[5,51,71,-89,-12,-48]
-48

[[-83,24,14,-2,-24,-17,4],
[-12,21,-23,-4,-9,-13,-13],
[-67,-19,-18,-22,21,-19,-61]]
-61

[[-80,-12,4,-9,-4,6],
[83,40,4,-1,-8,1]]
1

[35,-31,-51,-11,82,-3]
-3

[88,-17,11,95,-61,54]
54

[113,10,40,-29,-25]
-25
---
[[29,90,-9,-20],
[6,12,-9,58],
[29,90,-9,-17]]: 6

[[-33,-55,-30,55,-40],
[-19,-32,-82,55,-45],
[-19,32,-94,55,26]]: -19

[[76,-22,23,101,32],
[-31,-24,-36,-22,10],
[-4,-8,-7,12,29]]: -31

[[11,45,-44,52,17,62],
[8,17,4,27,3,27],
[-109,-63,-77,-71,52,-30]]: 8

[[-1,-34,-9,-21,-19],
[-3,-76,-16,-6,-30],
[-3,-36,-23,89,-15]]: -3

[[-15,4,33,14,-60,13,9],
[-18,17,15,34,-55,3,-84],
[-11,2,16,23,-65,-2,1]]: -18
---
[[ 16 -21  23  18  38 -38]
 [-16 -23   2  82 -26  74]
 [-71 -18  59 -45 -16 -68]] ans = 16, -68

[-71  -2  53  83 101] ans = -71, 101

[[-42  47 -86   8 -31]
 [ 44  22  27 -20  55]
 [ -1  61  -3  62  20]] ans = -42, 20

[[  -5  -15    6   18   10   -4 -112]
 [  -1   -3  -20  -27    9  -27  -93]] ans = -5, -93

[[ -8 -35 -30 -22  83 -63 -10]
 [ 60   9  16  50  61  53  42]] ans = -8, 42

[ -55  -59  -82 -113  -23   38] ans = -55, 38
---
 -41   -42    -8   -51    33    28   -65
  30  -102    -8    60    65   -64   -53
 -59   -65   -34  -114    13     1   -78
out -65

 -76   -93   -17   -32
  62   -25    27  -102
  55  -113    13    -1
out -32

-23  -27  -38  106
-36   48  -19  -61
-15  -60  -46  -77
out 106

 22  -78   75    1   31
 60   88  -75   54  -59
 20  -36   33  -16    1
out 31

 -2  -19   87   24
 46  -19  -11   74
-70  -19  -15   23
out 24

 49   -3   89   13
 39    4    2   19
-62   15  -59   -1
out 13

 36    1    1  -32   -2
 13  -51  -93    6  -48
 29   19   36  -60   24
out -2

-23   10    6   11  -82   -1   31
-21   60  -10   27   -8   54  -32
-32    7   11  -98  -61   24   29
out 31

 -9   25  -36   10    7
-83   69  -52  -10    5
-64   24  -17  -10    3
out 7
---
  3  108    1   22   17  109
  4   35   98   45   62   15
| 109, 1

 22  -77   17  -56   -3   20
 22   40    5   22   93   24
| 93, -77

84  16  10   8 | 84, 8

 -51   -25   -35    24    53    29
  68    37    -2   -87  -103    -8
| 68, -103

 11  -17   -6   18    1   24  -11
  6    6   50   95    7  -37    4
 10   23  -47  -18  -43   17  -76
| 95, -76

-55   58  -19  104 | 104, -55

-92   30    3   40   62   20   66 | 66, -92

-31  -48    2   19  -77  -32
-31    7  -82   -3   41    4
| 41, -82

-50   43  -25  -96   76   98  -91 | 98, -96

 36   13   40  -82 | 40, -82
---
-9	12	-40	-48	25	33
0	38	-20	11	-93	-21
-15	6	12	32	47	57
result: -9

8	-20	-16	-13	-24	-2	-16
13	-9	-3	-17	-6	1	34
15	58	73	71	83	16	7
result: 8

24	24	63	23	20	35	-2
2	-43	-27	27	9	-94	-7
-3	48	5	41	8	-14	-66
result: 24

-83	1	-5	3
0	22	-8	1
90	16	22	-4
result: -83

-62	20	12	9
104	18	35	26
104	16	36	29
result: -62

-12	-53	-5	9	-22	-25
4	18	102	39	2	-32
-75	-24	23	-66	-4	-15
result: -12

-52	-71	-94	-69	-103	-61
8	1	0	4	-8	-10
-28	22	9	16	14	-14
result: -52

-33	-19	-19	-14	14
-4	-4	3	2	-6
112	21	-8	35	-1
result: -33

45	19	36	26	69	22	-25
-31	-28	-58	-37	-93	9	-28
37	8	55	21	70	5	0
result: 45
---
-38,29,-80,-23,15,87 out -38
-34,75,-8,40,113,-11,45 out -34
-67,80,57,-84,22,-43 out -67
-91,19,28,-20,-47,19,-40 out -91
85,94,92,-108 out 85
5,94,17,21,-9 out 5
-65,12,68,-56,-94,-29 out -65
74,13,20,-99,80 out 74
-38,11,4,0,27,83,-102 out -38
